Small tables with named rows and columns. After each table, cells are looked up by row and column.

Lub =
cols = Kote, Vifelo, Fupoput, Dutabu, Sugel, Nof, Pulinip, Tiz, Fuvaz
Vun: [-97.772, -39.292, -66.746, 40.183, 7.757, 67.731, -29.565, -4.957, 1.223]
Bekuvet: [-45.834, -31.490, 33.097, -4.088, 36.303, -5.728, -37.052, -37.445, -59.848]
Bututa: [-75.072, -91.142, -74.476, 28.729, -44.412, 61.979, -69.886, -29.406, -10.901]

Vifelo of Vun = -39.292
Sugel of Bututa = -44.412
Kote of Vun = -97.772
Sugel of Vun = 7.757
Sugel of Bekuvet = 36.303
Vifelo of Bututa = -91.142
Fuvaz of Bekuvet = -59.848

Table Vubudi
columns: Lan, Der, Favizo, Sezagu, Tof, Noz
Kosorid: [144, 180, 178, 68, 152, 40]
Gel: [103, 191, 124, 46, 193, 45]
Dunipak: [79, 37, 46, 189, 99, 230]
Mibiko: [168, 219, 197, 47, 129, 10]
Kap: [98, 41, 60, 196, 92, 221]

What is the Sezagu of Gel in Vubudi?
46
What is the Noz of Kosorid in Vubudi?
40
What is the Lan of Mibiko in Vubudi?
168
What is the Sezagu of Dunipak in Vubudi?
189
What is the Sezagu of Kosorid in Vubudi?
68
What is the Tof of Gel in Vubudi?
193
What is the Lan of Kosorid in Vubudi?
144
What is the Favizo of Kosorid in Vubudi?
178
What is the Noz of Mibiko in Vubudi?
10
Row with the largest Lan: Mibiko

Table Loripi
	Pode	Kizome	Gefumob	Mibiz	Bezuz
Pek	-40.24	-52.19	-29.84	57.76	44.47
Zizesav	65.03	60.04	64.47	-26.40	-6.49
Tun	-26.24	-14.93	-37.67	42.09	20.01
Nug	70.99	62.54	49.56	-24.16	-13.60
Fakesut	51.17	32.19	91.19	15.73	47.61

Pode of Tun = -26.24
Gefumob of Fakesut = 91.19
Kizome of Nug = 62.54
Pode of Pek = -40.24
Mibiz of Fakesut = 15.73
Kizome of Pek = -52.19
Gefumob of Nug = 49.56
Bezuz of Zizesav = -6.49
Gefumob of Pek = -29.84
Kizome of Tun = -14.93
Mibiz of Tun = 42.09
Gefumob of Zizesav = 64.47
Kizome of Fakesut = 32.19
Bezuz of Nug = -13.60
Pode of Zizesav = 65.03
Mibiz of Zizesav = -26.40
Mibiz of Pek = 57.76
Mibiz of Nug = -24.16
Pode of Fakesut = 51.17
Kizome of Zizesav = 60.04
Which row has the largest Bezuz? Fakesut

Supat =
,Fis,Zute,Ren,Gevof
Rez,12,91,12,92
Gog,93,91,10,93
Guma,10,91,13,94

Zute of Rez is 91
Gevof of Guma is 94
Zute of Guma is 91
Fis of Rez is 12
Ren of Guma is 13
Gevof of Gog is 93
Ren of Rez is 12
Gevof of Rez is 92
Zute of Gog is 91
Fis of Guma is 10
Fis of Gog is 93
Ren of Gog is 10

Nufeba =
cols = Tizov, Nev, Kani, Kek, Pinit, Gozu, Lamataf, Vig
Dud: [-2, -4, 7, -7, -5, -2, -13, -6]
Fal: [-4, 25, -25, 3, -16, -50, -39, -56]
Kivevo: [1, -19, -5, -8, 7, 11, 22, 6]
Dugep: [-4, -4, 10, -3, -5, -4, -1, -3]
Deg: [13, -44, 23, -14, 27, 30, 67, 15]
Suvum: [-21, 35, -22, 6, -36, -37, -74, -20]
Nud: [-15, 33, -11, 5, -29, -45, -64, -36]
Gezub: [-3, -13, 10, -6, 0, 9, 8, 10]
Gigapot: [1, 9, -81, -1, -5, -29, -13, -36]
Dulama: [-8, -4, 10, 1, -3, -8, 14, -1]

Vig of Dulama is -1
Gozu of Nud is -45
Nev of Gezub is -13
Kani of Nud is -11
Kek of Dud is -7
Pinit of Nud is -29
Vig of Dud is -6
Kek of Suvum is 6
Pinit of Dud is -5
Nev of Nud is 33
Lamataf of Gigapot is -13
Kani of Gezub is 10
Nev of Fal is 25
Kek of Kivevo is -8
Kek of Gezub is -6
Pinit of Kivevo is 7

